In the rows, zero is written as 128.
The rows of Y fall into a few groups, and each row is roughly a mix of its group's hidden directions.
Y (116 x 11):
84 124 104 153 129 163 101 131 94 124 164
82 121 117 130 109 134 100 128 108 177 163
90 138 82 131 89 112 108 118 149 96 139
93 157 159 140 74 117 99 132 121 141 143
139 95 119 145 127 94 138 168 159 128 83
112 169 94 127 95 128 117 91 132 88 144
131 85 113 101 150 104 144 160 151 126 86
111 118 81 153 166 129 113 170 106 113 116
101 156 136 112 180 145 132 103 100 128 94
112 157 121 113 86 141 130 88 126 102 173
141 91 71 132 155 117 135 158 141 119 103
144 171 148 114 64 115 117 118 120 141 140
168 110 103 134 165 134 125 144 119 124 72
118 170 142 136 99 143 130 89 122 93 166
139 171 155 160 148 101 132 113 125 95 91
135 151 168 151 94 131 97 170 100 115 129
139 112 124 95 178 136 166 86 142 134 125
131 99 93 102 165 132 164 93 156 139 131
83 158 131 160 124 120 99 108 92 157 137
112 176 110 133 97 118 120 86 142 92 143
129 156 109 134 122 172 129 77 103 107 155
160 93 117 140 93 116 124 168 156 140 162
124 151 176 117 100 131 147 89 141 129 169
121 168 141 142 147 106 100 82 107 133 92
141 108 88 120 157 132 155 77 160 122 118
149 97 106 111 158 124 118 162 118 159 82
83 154 140 105 169 155 137 126 95 125 104
126 155 155 152 102 126 90 176 95 123 126
174 187 144 112 102 130 112 120 117 143 138
107 156 145 145 97 134 138 90 141 93 171
121 173 143 151 107 156 107 94 92 135 152
164 81 119 122 119 122 139 156 164 152 161
139 141 162 132 122 112 127 56 143 122 109
128 163 153 141 102 123 88 148 95 161 103
143 93 93 118 103 115 164 116 159 116 165
78 165 113 144 110 126 115 96 111 104 101
102 141 149 140 64 110 123 110 156 123 150
155 111 114 148 182 148 132 126 123 104 83
104 76 124 92 170 114 148 145 141 135 125
160 124 69 136 160 131 133 149 115 101 106
129 105 101 97 169 135 171 92 147 132 131
143 165 158 101 132 140 138 82 120 137 172
131 97 92 112 192 143 147 139 119 124 135
115 186 125 155 122 109 116 94 116 92 116
97 140 123 129 95 113 130 91 180 129 161
100 169 151 124 160 135 108 134 83 134 98
114 161 168 135 73 120 124 103 138 126 155
135 99 124 139 138 114 174 106 176 93 134
93 119 135 144 147 153 148 78 119 119 172
118 98 126 115 123 179 152 179 140 114 143
76 144 143 105 155 134 136 83 125 143 101
134 92 109 131 165 120 117 169 124 151 83
132 75 119 102 129 158 146 134 143 170 154
145 169 165 141 112 133 142 71 131 124 147
126 138 134 186 170 137 120 142 116 93 104
151 159 138 172 116 128 80 142 110 113 100
146 104 165 105 132 124 133 178 126 162 160
143 152 121 127 138 159 148 73 114 133 173
115 108 137 100 131 162 157 184 117 122 156
129 165 173 163 151 99 117 133 105 129 99
119 113 118 90 174 133 152 166 110 156 148
136 131 136 134 145 170 117 195 104 118 122
121 148 167 153 81 125 93 162 110 122 129
113 162 123 173 148 112 119 111 99 102 89
121 162 147 129 73 111 138 114 141 122 174
116 146 116 172 84 136 91 153 123 97 121
152 140 129 161 80 108 116 88 141 94 125
148 97 135 106 141 169 159 106 134 168 154
147 130 116 101 103 107 111 178 139 80 119
156 99 125 139 163 124 122 152 130 143 67
148 84 112 88 118 154 152 133 163 137 153
137 136 161 137 114 133 132 60 150 106 106
105 127 106 93 147 158 100 140 78 151 135
105 97 154 134 127 89 124 165 148 129 84
153 132 82 132 162 146 114 146 93 110 93
168 98 117 99 130 128 144 167 152 91 109
141 150 113 132 128 165 148 65 118 107 148
99 112 69 128 162 143 118 150 105 109 136
146 166 133 128 122 158 140 64 109 123 136
110 152 135 129 133 166 130 71 97 126 158
176 166 169 125 152 139 145 109 107 116 119
142 117 126 69 159 132 162 93 141 115 130
144 95 114 135 174 119 128 168 127 148 86
157 87 99 130 104 110 137 146 165 143 163
147 98 177 121 149 122 149 144 158 169 130
128 164 113 117 122 168 106 108 91 130 173
138 123 121 128 165 136 102 165 91 152 84
101 104 159 140 124 89 112 176 141 143 102
157 97 152 142 84 114 113 143 167 149 150
121 147 112 108 143 171 127 89 93 133 169
116 165 183 156 109 143 101 107 110 121 115
90 105 72 137 113 122 101 157 112 115 116
122 87 91 124 166 112 133 174 133 148 118
143 149 149 166 80 125 105 102 133 93 113
110 74 98 122 155 117 133 172 135 137 108
142 124 114 178 130 128 119 125 144 86 78
133 117 133 121 124 96 105 191 130 157 100
133 138 174 148 101 90 123 137 147 128 80
114 133 162 163 148 83 116 158 133 130 90
92 129 70 131 97 120 100 138 121 97 127
140 175 132 108 116 149 92 129 84 157 141
90 149 78 135 92 123 103 111 124 101 141
143 141 101 154 137 128 96 164 98 120 79
94 158 118 125 70 135 102 109 116 112 151
136 104 105 107 154 126 165 75 160 131 130
121 148 147 177 168 123 136 101 103 134 92
90 157 101 127 86 111 88 133 116 114 150
86 141 83 140 111 143 102 110 87 133 142
132 115 166 151 120 83 141 142 158 137 84
154 107 104 129 195 147 146 131 119 112 111
80 122 110 154 131 143 114 104 98 173 142
122 166 122 112 120 162 92 120 80 141 155
112 139 130 146 76 98 118 77 148 117 126
101 79 134 159 136 99 146 149 163 114 109
100 145 128 136 90 130 137 94 146 94 174
165 134 124 115 127 118 151 127 166 69 107
Each list below has two rows that fit no group; the rest each fit one group, if only roughly. Name those rows in the order they come.
  Q752: 132 152 127 119 91 125 157 101 147 99 180
  Q809: 146 75 116 119 138 121 143 173 161 113 107
  Q854: 122 158 158 150 107 118 133 65 131 151 142
  Q805: 134 164 129 144 104 124 129 81 131 129 183
  Q43: 91 107 94 117 158 163 118 131 90 142 153
  Q665: 152 114 155 113 128 81 150 149 178 125 115
  Q214: 141 174 157 141 125 145 129 79 105 141 158
  Q197: 117 100 52 121 135 138 143 136 146 127 136
  Q19: 165 154 105 149 97 121 138 103 147 81 115
  Q259: 134 164 111 122 105 154 85 140 83 138 106
 : Q854, Q805
  Q872: 103 132 158 124 99 116 139 64 152 127 115
  Q659: 95 158 170 125 114 122 113 145 103 160 165
  Q787: 122 137 105 134 139 171 144 70 105 119 154
  Q632: 127 148 89 161 97 159 94 141 98 111 121
  Q519: 170 118 118 116 123 97 158 134 181 107 114
  Q419: 141 78 91 95 117 144 130 170 136 119 126
  Q497: 92 107 66 142 114 125 111 136 140 96 124
  Q200: 149 104 94 107 138 143 114 175 116 161 97
  Q530: 115 152 172 134 92 105 147 89 152 130 150
  Q681: 153 97 107 127 141 103 174 132 177 115 132
  Q850: 84 158 115 136 100 122 88 123 96 145 154
  Q299: 185 136 112 152 153 129 133 134 121 101 85
  Q328: 98 80 112 142 138 112 125 182 148 117 122
  Q462: 139 91 99 142 107 113 138 115 180 104 100
 : Q200, Q530
  Q143: 108 160 174 160 130 97 121 104 145 159 140
  Q696: 144 84 91 140 139 109 155 155 166 111 117
  Q769: 147 157 86 112 110 168 97 126 91 128 120
  Q499: 168 88 156 132 132 114 149 126 165 108 96
  Q994: 117 157 192 133 107 123 136 106 136 138 164
  Q762: 112 169 168 127 159 133 114 114 88 126 96
  Q619: 156 116 105 105 151 165 171 141 119 92 143
  Q803: 112 156 166 139 90 131 115 74 130 148 132
  Q408: 129 146 155 135 131 139 156 58 131 124 151
  Q133: 85 144 113 140 99 111 82 148 98 145 143
  Q728: 136 179 175 149 136 110 137 87 136 126 126
 : Q499, Q803
  Q766: 168 86 119 113 152 138 152 161 137 107 96
  Q754: 137 167 176 146 128 128 95 102 104 122 97
  Q700: 132 148 193 119 99 114 135 119 138 163 144
  Q376: 132 115 139 123 185 112 141 140 132 178 98
  Q12: 118 102 94 112 131 121 104 182 118 130 86
  Q508: 153 171 160 147 102 137 139 76 130 119 127
  Q797: 144 160 144 146 126 123 122 66 121 96 103
  Q59: 119 86 91 105 123 134 160 156 152 139 164
  Q93: 139 154 101 111 135 167 133 86 105 118 169
  Q196: 137 149 106 144 140 138 113 188 85 109 125
  Q543: 142 182 166 147 135 113 139 87 138 108 122
  Q158: 162 86 128 120 154 124 144 172 137 110 92
  Q504: 115 106 118 107 137 116 100 188 114 155 101
  Q650: 116 170 159 141 107 129 136 108 138 80 162
 : Q376, Q650
  Q456: 141 74 84 104 126 149 141 154 138 110 117
  Q249: 133 150 147 139 131 142 155 68 135 115 170
  Q642: 146 86 101 122 135 119 151 151 170 95 103
  Q16: 81 159 103 144 105 129 98 101 101 132 151
  Q606: 133 108 93 115 192 157 137 127 107 111 124
  Q505: 115 107 83 126 116 118 105 175 118 94 103
  Q500: 113 142 172 172 91 113 102 154 115 120 123
  Q409: 83 135 160 145 135 149 128 77 98 132 139
  Q314: 125 126 104 127 153 138 108 196 100 145 137
  Q395: 91 148 159 125 187 136 135 115 108 126 103
 : Q500, Q395
  Q203: 142 119 133 145 107 88 119 178 155 141 91
  Q159: 134 115 162 110 131 89 157 119 167 119 86
  Q795: 108 142 111 154 103 142 78 168 98 125 136
  Q56: 113 123 145 141 108 126 92 191 98 135 115
  Q538: 147 84 141 116 141 108 140 178 161 123 104
  Q998: 99 135 133 126 147 156 126 96 99 146 185
  Q605: 167 119 112 126 170 156 129 106 116 103 85
  Q36: 138 100 97 150 144 133 96 164 112 164 95
  Q687: 103 151 121 169 149 123 108 124 73 130 100
  Q360: 103 104 114 98 153 147 147 184 114 145 143
 : Q56, Q36
  Q302: 166 119 78 137 164 114 150 161 130 112 121
  Q890: 158 123 105 142 123 112 104 159 123 136 65
  Q186: 87 158 136 113 172 143 117 140 90 141 104
  Q776: 181 130 141 117 156 117 135 177 102 139 111
  Q192: 135 158 187 113 96 125 134 107 128 152 155
  Q844: 152 185 153 116 96 138 106 103 107 129 112
  Q683: 82 135 126 120 144 157 115 112 87 167 153
  Q899: 78 124 144 119 107 110 131 136 140 160 180
  Q242: 122 161 103 156 98 160 89 131 92 113 128
  Q281: 86 133 131 147 128 137 95 154 96 157 168
  Q747: 131 91 95 122 135 112 124 178 138 128 82
  Q688: 100 108 109 87 162 139 159 162 116 147 147
  Q223: 170 100 130 117 148 109 140 153 143 159 81
 : Q776, Q683
